In the rows, zero is written as 128.
which system made each run
seq 1, P (9 x 26)
[[111  90 107 186 149  39 108 165 186 130 129 181 160 137 153  53 118  75
  162  79  92 110 134  79  87 172]
 [151  92 145 182 188 172 129 123  83 139 180 185 158 147 133 151 108 143
  168 156  41 117  96 100 233 164]
 [143 184 176  89 144 228 133  88  59 155 119  56 107 114  83 182 177 182
  127 182 150 136 132 133 155  97]
 [ 94 172 100  90  85 101 125 115 197 145  51  74 109 101 109 124 188 114
  122 115 185 134 160 139   5 127]
 [108  74  61 178 103  64 129 136 236 100 143 201 170 107 164 103 106  80
  144  82  84 104 112 131 100 176]
 [151  94 141 170 143 190 166 121  90  90 235 187 165 148 116 148  63 164
  136 148  67 114  94 140 234 113]
 [140 199 175  64 113 188 169 122  26 133 113  67  83 168  77 167 121 184
  100 183 167 155 149 163 130  69]
 [111 164  99  67  71  42 101 145 164 139  17  81  87 117 168 111 157  81
   98 111 185 151 161 157  31 139]
 [126  44 100 183 132  46  78 144 213  97 156 207 175 103 220  73 108  62
  135  79 110 118 102 108 145 152]]
seq 2, J (9 x 26)
[[166 142 126 137  77 130 167  96 133 128 114 155 153 139 145 152 117 126
  133 195  90 127 136 183 139 147]
 [153 153 163 101  88 130 113 124 103 110 136 121 119 138 168 106 132 116
  119 164 174 162 138 172 114  75]
 [ 94 127 131 103 132  90 113 180 124 101 131 122 114 137 130  92 104 114
  121  80 175 135 135 124  78 101]
 [119 109 119 140 146  82 146 174 112 136 108 137 128 141 102 127  75 123
  132  97  97 100 137 114 120 178]
 [166 135 157 154 142 126 148 114  88 159 116 140 142 158 122 127 120 138
  140 179  79 123 139 118 165 154]
 [134 148 164 125 149 137 108  96 119 145 106 133 132 149 148 118 174 136
  136 173 145 166 135 111 123  82]
 [ 99 117 132 111 151 105  88 130 164 130  91 113 127 100 143 124 156 117
  127  97 171 133 127 108  89 117]
 [129  95 121 150 140 111 116 138 156 128 130 124 160  79 125 128 113 113
  138  92 114  82 124 119 127 179]
 [147 129 141 154 123 161 151 110 125 117 156 151 172 116 119 141 122 140
  161 164  90 105 129 150 140 141]]
seq 3, H (9 x 26)
[[116 136 123  84 130 135 128 161  79 115 121  94  91 129 124 155  96 141
   98 102 143 130 122 140 155 125]
 [105 122 124 132 150 100 150 158 114 125 135 136 109 167 100 109  92 145
  105  94 122 129 130  90 136 109]
 [138 100 124 155 145  84 125 128 138 166  95 147 120 146 130 119 120 119
  121 123 114 126 132 102 140 159]
 [160 119 126 120 117 119 103 120 113 148 113 118  99 124 170 126 137 105
  112 140 131 143 124 131 168 144]
 [118 126 127 108 139 150 110 139 103 118 144 140 103 150 155 138 129 130
  120 129 140 160 108 131 159 100]
 [104  99 130 135 170 142 123 140 120 135 138 143 118 135 107 151 122 147
  138 104 139 131 113 111 134 130]
 [136 114 114 147 134 134 127 128 129 153 131 107 111 115 103 125 135 126
  120 104 117 110 126 101 143 161]
 [138 140  93 132 102 137 140 115 134 138 130 122 103 146 133 125 141 124
  107 134 103 139 126 121 154 136]
 [118 118 110 115 115 129 140 122 134 131 115 149 106 149 137 161 117 137
  114 133 140 151 115 152 132 119]]
seq 4, V (9 x 26)
[[116 197 151 107 191 132 105 114  83 159  54  88 126 164 137 128 194 144
  134 166  70 152 146  46 156 121]
 [124 120 130 120 129  61  79  82 192 140  53 130 135 121 203 102 179 106
   80 135 156 159 130  87 135  84]
 [148  42 117 176 100 104 109 107 201 146 166 155 118  87 143 105 119 104
  100  85 201 117 110 141 127 127]
 [142  85 107 182 122 192 151 135 125 160 210 162  98 133  71 141 123 131
  173 118 135 116 108 158 121 176]
 [101 179  94 113 135 194 150 129 106 133 123 139 117 160 104 181 163 142
  180 161  69 149 123 146 110 159]
 [ 84 184  97  74 117 115 139 111 164  82  68 109 160 121 160 162 146 140
  110 139  84 135 132 127 119 108]
 [124 120 126 125 102  69 154 117 175  87 119 119 169 106 132 104  82 138
   65 104 127  93 139 114 136  94]
 [170 100 147 168 104 102 165 147 102 142 170 138 116 155  97  80  66 128
  102 120 136 110 141 132 142 127]
 [152 139 137 123 123 142 125 167  52 147 145 138  79 177 138 118 118 109
  153 150 122 158 128 152 143 147]]
seq 5, Z (9 x 26)
[[142 155 113 131  77 103 177 165 119 139 119  82 114 117  65 104  95 117
  134 109 123  80 167 158  56 183]
 [144 197 155 108 108 111 148 157  76  69 148 109 174 147 155  75  94 119
  134 158  63 115 155 128 145 105]
 [140 103 183 105 152 129 124 106  94  98 123 155 160 133 167 169  82 163
   97 164 147 142 111 153 198  69]
 [131  83 173 130 167 130 120 120 106 180 104 101  88 116  76 152 118 164
   96 106 216 123 127 116 122 114]
 [123 141 151 160 166  95 116 159 114 172 118 116 109 157  93  60 159 109
  167 111 137 127 157  72  61 144]
 [150 135 140 159 150 113  98 128 123 128 123 175 170 142 191 102 151  88
  185 170  59 137 128 116 148 161]
 [151 105 129 128 135 195 101  72 139 137 138 131 142  80 161 189 166 136
  133 158 122 129  95 146 198 139]
 [ 84 138  98 112 129 185 136  99 172 138 127  98  99 110  76 168 181 159
  121 104 172 137 120 119  85 107]
 [ 84 158  84 125 102  76 157 148 185 119  85 138 134 152 110 109 136 113
  142 110 106 127 152 125  39 149]]
seq 6, H (9 x 26)
[[185 135 139 161 131  98  84 127 118 182  92 110 135 108 172  84 178  69
  169 157  75 113 149  99 137 209]
 [143 186 134  71 117 171  94  98  90 109 105  98 117 133 201 149 180 126
  114 188 106 173 119 133 192  88]
 [ 82 106 162 104 180 173 128 107 125 101 150 152 133 140 107 176 117 190
  109 125 188 155 101 127 139  37]
 [116  65 135 187 165 134 129 133 167 158 176 133 130  97  59 109 124 138
  142  65 172  87 121  92  97 145]
 [158 142  67 170  87 136 132 120 164 154 152 109 117 107 130  89 172  82
  146 119  63 104 133 105 133 196]
 [133 177  82  92  73 157 154  98 128 110 100 137 119 149 164 181 145 131
  121 185  78 160 119 182 155 132]
 [104 118 148  80 118 143 156 136 107 109 112 133 111 137  98 189  79 171
  104 132 198 142 125 193 100  88]
 [104 104 139 139 140  82 129 187 130 121 149 114 118 120  84  79  87 118
  129  55 173 100 143 112  63 134]
 [136 146 103 152 127  69 119 153 143 123 109 132 155 132 160  74 131  84
  146 119  47 106 145  86 129 179]]
seq 7, F (9 x 26)
[[138 143 140  85 147 172  59 173  66 118 130  90 117  71 173 149 155  90
  190 122 132 124 117 158 131 184]
 [ 82 185 130  77 170 147  95 140 125  71 119  72 166  93 149 128 161 141
  130 104  92 115 126  76 144  97]
 [ 72 146 119 131 159 119 163  94 187 120  81 138 171 139  85 156 141 177
  116 125 108 120 133  86  95  98]
 [147 131 114 146  84 123 177  79 165 181  85 124 112 138  78 152 143 147
  109 161 139 125 147 151  91 147]
 [174 156 117 134  46 141 150 112 126 132 155 128 107 144 144  98 137 100
  125 170 128 146 139 179 119 124]
 [124 136 140 108 106 128 129 165 100  71 169 158 146 140 167 118  85 111
  150 137 128 142 123 181 120 108]
 [114 115 161 101 157  98 128 175  85 101 121 117 140 121 117 132  63 140
  120  99 146 105 133 134 125 125]
 [137 120 158 145 159  93 130 133 106 152 114 105 120 142 102  94 110 140
   96 110 129 112 144  70 150 119]
 [148  99 144 172 154 111 115  98 144 165 124 160 127 151 139 107 151 123
  128 145 127 146 125  91 150 122]]
seq 8, P (9 x 26)
[[154 115 143 162 163 138  89  87 127 201 116 112  84 146 136  95 202 125
  108 138 144 161 124  51 173 113]
 [123  84 121 162 162 165 101 111 149 203 131 123  79 112  82 146 185 129
  152 101 177 130 115 101 102 168]
 [100 127  88 139 142 179 125 148 147 134 166  98 119  82  78 141 156 121
  176  77 115  91 118 118  88 192]
 [ 80 180  68 116 119 175 154 136 152  88 157 123 140 131 108 142 153 135
  156 112  55 122 116 112 121 140]
 [ 93 155  69 102 100 151 171  97 163  97 115 140 128 151 128 179 131 160
   93 138  85 148 110 136 155 100]
 [134 121  96 110  64 124 164  98 159 117 126 119 103 127 127 151  99 145
   51 120 157 135 122 162 153  95]
 [144 112 113 128  71  99 147 152 129 115 165 129  87 148 131  88  83 109
   85 101 171 139 132 157 119 105]
 [130 109 128 122 128  98 115 187  81 117 151 155  89 171 156 100  83 103
  130 107 142 153 122 143 136 130]
 [126 119 151 101 173 118  80 169  68 122 118 120 108 137 167 128 114 116
  129 117 134 145 117 113 171 129]]
seq 9, J (9 x 26)
[[119 144 147 151 144 170 142 123 121 121 189 139 131 155 100  96 146 144
  147 133 131 139 128 104 119  85]
 [ 78 145  87 101 130 125 138 129 156 129  84 137 108 149 118 166 150 137
  128 119 124 152 123 125  92 130]
 [157 118 111 118 105 104 114 128 128 140  99  92 115  93 154 135 120 107
   94 112 120 109 129 127 167 167]
 [151 103 151 161 133 144 123 120 121 115 188 153 146 130 140 100 113 128
  129 132 125 124 116 120 172 104]
 [ 96 128 133 124 146 160 141 127 127 129 138 159 120 154  98 161 134 154
  155 136 153 151 118 148  91 106]
 [121 156 100 101 107 127 125 139 127 149  90  80  92 113 117 137 151 116
  123 112 133 123 140 129  99 162]
 [145 129 111 136 117 108 119 133 136 109 146 117 140 117 162  92 123 107
  105 112  88 112 126 100 174 133]
 [125  96 148 142 152 140 136 113 127 112 149 177 150 145 131 156  97 154
  128 143 129 139 108 139 161  98]
 [127 129 143 120 126 159 134 121 113 159 120 114  96 133  88 154 142 148
  140 141 180 139 134 153  88 127]]
seq 10, V (9 x 26)
[[121 191 100 109  77 125 154  46 199 107  73 124 167 135 165 142 183 141
   96 192  81 152 138 126 132  80]
 [115 127  91 124  45  73 165 118 212  78 143 139 144 125 141  85  94 113
   74 100 158 123 140 157  82  79]
 [138  87 113 148  95  95 174 188 108 107 178 162 121 143  96 117  25 117
  127  88 129  96 130 177 116 167]
 [157 151 145 114 137 165 147 171  20 120 156 121 115 155 119 150  81 138
  152 153  72 121 125 152 187 164]
 [116 193 158  67 156 150 100 133  63 102 107  85 116 155 160 126 154 144
  112 156 117 163 132 101 165  69]
 [101 124 152  93 155  74  89 137 141 128  76  92 111 121 148 103 138 131
   77  89 191 145 136  83 112  77]
 [150  55 142 169 151  85  93 136 147 176 121 125 112  91 124 104 119 108
  115  77 173 103 124  99 133 169]
 [164  87 136 189 152 174 107 109 120 178 174 157 117 123 123 122 162 112
  171 144 116 127 111 114 164 171]
 [113 148 113 130 131 198 123  87 148 141 140 156 115 150 131 161 200 137
  164 168 125 174 112 140 116 111]]
seq 11, Z (9 x 26)
[[ 96 127 105 170 122 167 172  74 206 123 167 165 154 140  79 132 160 163
  133 133 124 131 121 111  97  85]
 [132 148  89 124  66 115 181 114 152 156  80 148 108 162 105 159 127 126
  135 165 118 137 146 186  68 165]
 [154 180 127  81  63 106 121 141 119  90 110  68 144  85 168 101 123  95
  114 137 123 108 153 166 110 138]
 [119 125 168 111 130 138 135 129 128  52 179 135 193  97 143 121  83 150
  116 121 144 107 123 145 142  63]
 [123  91 166 140 154 130 174 126 100 146 123 150 127 151  61 175  65 185
  113 130 161 116 130 147 127 116]
 [148 158 159 122 139  95 138 149  70 183  78  79  86 161  87 101 129 131
  119 137 136 124 165 100 104 149]
 [145 150 172 130 155  91  78 136 107 117 116 131 158 138 195  63 157  94
  148 149 108 144 143  86 138 103]
 [143  67 164 157 171 153  90  94 145 133 152 180 167  97 166 157 140 131
  153 148 144 131  99 135 171 125]
 [123 107 119 147 148 195 132 102 137 185 132 113  94 106  62 177 173 154
  150 119 157 121 117 123 110 163]]
seq 12, F (9 x 26)
[[111 168 117 128 126 116 114 139 148 131 110 125 129 140 137  91 177  98
  168 132 116 141 144 114  64 137]
 [130 146 126 115 120 106 129 116 143 109  78 137 180 108 164 156 127 121
  146 165  82 114 137 152 124 156]
 [146 143 160 118 114 163 157  93 117 105 140 104 162 102 103 159 108 169
  108 156 132 102 132 153 152 100]
 [117 148 150 127 121 142 154 134 116 129 157 119 107 163  79  98 129 149
  127 127 176 142 143 128  75  75]
 [134 135 132 129 115  59 121 156 127 143  88 146 120 161 149  89 120  94
  140 134 134 145 150 133  72 146]
 [172 111 152 136 119  89 117 122 122 118 111 137 172 101 178 125  96 109
  119 152  94 102 132 140 175 155]
 [143 105 177 143 157 179 129 110 103 112 184 130 160 106 107 136 108 163
  125 133 146 110 114 125 174  91]
 [101 121 153 130 170 146 110 147 113 155 141 121  93 146  87 110 155 137
  150 104 190 148 131 104  71 106]
 [128 138 112 127 129  73  90 139 150 156  67 117 119 125 165  96 170  80
  145 122 117 133 146 102  89 169]]

runs to name
seq 13 (2 x 26)
[[131 127 201 104 152 130 102 120 101 111 125 121 150 120 146 124 125 148
  125 151 195 142 135 141 114  63]
 [ 95 126 140 131 143 101 130 153 151 135 118 107 124 118  79 100 129 131
  138  82 174 109 146 105  44 126]]
 : J
seq 14 (2 x 26)
[[107 126 123  99 166 122 109 183  75 122 116 110 103 135 130 145  99 128
  127  90 118 126 118 112 155 155]
 [135 128 148 142 169 139 140 127  90 152 128 106 124 141  92 127 122 155
  114 126 101 112 131  76 175 131]]
 : J
seq 15 (2 x 26)
[[125  88 119 152 137 110 132 195  78 159 180 140  37 189  90  80  82 116
  113  69 174 152 121 111 125 128]
 [105 127  94 146 181 126 128 179  73 177 116 156  65 206 103 131 130 119
  161 110  72 156 119  82 146 185]]
 : J
seq 16 (2 x 26)
[[103 152 135  73 138 152  98 158 101 118 100  76 112  89 125 159 145 124
  146 107 165 119 129 154  88 145]
 [ 85 142 132 123 167  98 124 152 150  89 118 119 178 109 121 108 116 134
  140  90 100  97 137  82 105 123]]
 : Z
seq 17 (2 x 26)
[[150 114 147 123 127 119  82  96 141 134 108 138 138 111 197 123 163 107
  122 159 145 153 118 130 159 111]
 [125  87 135 144 137 167 101 107 164 134 158 134 131  83 123 146 154 129
  143 112 182 121 111 139 110 125]]
 : Z
seq 18 (2 x 26)
[[ 57  88 109 130 172  88 115 145 191  76 126 210 175 146 165 138 104 132
  144  93 121 146 104 115 103  96]
 [176  75 165 162 150 124 121 130 110 142 136 136 179  68 124 151  86 121
  157 132 109  67 126 151 165 201]]
 : H
seq 19 (2 x 26)
[[122 152 111 160 148 133 149 155 107 167 133 115 105 159  75  97 147 122
  164 116  82 114 146  84 101 177]
 [126 140 118 125 145 103 111 119 128 134  76 172 147 159 184 146 149 111
  153 170  68 155 123 122 148 150]]
 : V
seq 20 (2 x 26)
[[100  94 140 101 120 139  89 169 136  64 207 126 115  92 152  93 103 112
  112  60 228 135 109 154 105  64]
 [ 79 110  90 131 134 128 175 203 118 108 161 139 110 142  50 144  60 141
  148  55 121  94 126 144  78 175]]
 : J
seq 21 (2 x 26)
[[120 119 115 100 109 174 132 113 124 144 122 103  82 111 102 182 138 148
  113 124 184 140 117 169 120 126]
 [103 139  98 103  92 113 126 158 154  98 138  99 117 100 121 106 121 109
  119  78 157 113 134 144  73 131]]
 : P
seq 22 (2 x 26)
[[154 139 148 131 129 163 145  59 125 193  83  77  99 121  82 160 176 169
   85 163 153 129 137 106 152 116]
 [131 123  96 156 104 131  99  87 201 150 149 117 105 114 150  77 202  99
  108 107 152 148 120  84 120 105]]
 : J
seq 23 (2 x 26)
[[119 163 106  96 127 186 150 152  67 130 139 105  88 150 100 171 122 146
  140 137  97 137 120 149 150 151]
 [ 87 185 109  77 148 124 116 144 113 100  92  88 122 138 147 133 149 135
  112 119  89 141 131  90 139 110]]
 : V
seq 24 (2 x 26)
[[ 98 157 123 137 137 154 115 160 134 105 193 113 114 139 112  60 162 112
  155  90 142 137 131  90  80  96]
 [ 91 142  93 142 156 125 130 111 185 119  97 155 177 118 137 156 157 131
  164 129  54 112 121  98 119 162]]
 : H
seq 25 (2 x 26)
[[154 144 177 149 151  97 134 125 109 140 103 117 172 127 117  97 121 128
  146 155  97  98 156 100 122 144]
 [166 134 172 141 118 108 114 107 116 136 118 143 148 139 167  95 140 113
  139 179 139 143 143 139 124 107]]
 : V
seq 26 (2 x 26)
[[ 95 108  92  91  80 123  96 107 209  75 129 174 136 105 212 151 146 102
  120 122 181 171 100 192  96  84]
 [101  58 151 136 148  99 149 147 150  70 175 174 169 117 117 134  32 160
   94  75 172 103 108 140 141  76]]
 : P
seq 27 (2 x 26)
[[118 105 111 137  95 111 141 109 175 147 115 160 105 146 122 135 136 122
  122 131 176 153 129 159  74 117]
 [144 119 103 120  94 109 107 163 122 136 126 126  98 113 159 118 127  80
  148 111 133 130 129 162 106 181]]
 : J
seq 28 (2 x 26)
[[129 171 128  95 105  93 127 131 106 133  97  87  86 166 145  88 138 128
   75 131 147 160 146 103 130  79]
 [117  92 117 118 134  66  86 173 130 131 111 130  93 128 167  95 111  89
  111  74 164 139 123 114 122 140]]
 : V
seq 29 (2 x 26)
[[145 153 130 156  75 186 197 100 139 114 189 155 155 148  78 132 120 152
  162 176 111 119 138 186  91 117]
 [111 157 126 115  96 135 157 132 151 146  96 116 123 126  79 142 149 128
  169 140 167 125 155 177   5 151]]
 : H
seq 30 (2 x 26)
[[121 113  91 109  77  92 135 198 121 121 122 146  99 128 133 136  81  80
  168 100 145 122 135 211  47 205]
 [126 129 138 103 157 155 112 174  78  66 157 132 187  79 159 170  78 123
  176 122  60  85 109 158 179 182]]
 : V
seq 31 (2 x 26)
[[163 169 110 148  83 137 171 100 132 148 134  89 121 136  94  96 140 133
  103 149  86 107 150 110 140 135]
 [138 136  92 137  79 144 140 108 150 150 132 159  90 164 147 126 160 106
  139 158 129 171 123 164 109 133]]
 : P
seq 32 (2 x 26)
[[121 109 136 153 174 112 130 131 137 119 129 125 172 105 112 127 104 141
  124 100  80  82 125  78 166 151]
 [130 116 145 157 168 169 139  95 117 176 129 132 115 144  81 158 154 167
  131 149 125 132 121  93 157 127]]
 : F
seq 33 (2 x 26)
[[128 169 120 138 102 136 144 128 134 111 151 167 143 175 150  97 149 109
  168 172  88 160 136 146 101 114]
 [123 123 148  91 123 112 129 143 109  99  95 149 152 123 159 174  86 132
  141 150 140 133 126 192 116 131]]
 : F
seq 34 (2 x 26)
[[142 145 142 107 103 138 164 121  99 111 116 129 149 130 120 167  89 149
  126 167 111 118 135 180 138 130]
 [134 151 161  89 126 122 134 128  97 121  99  77 129 115 114 136 110 154
   93 133 158 118 143 130 130  98]]
 : Z
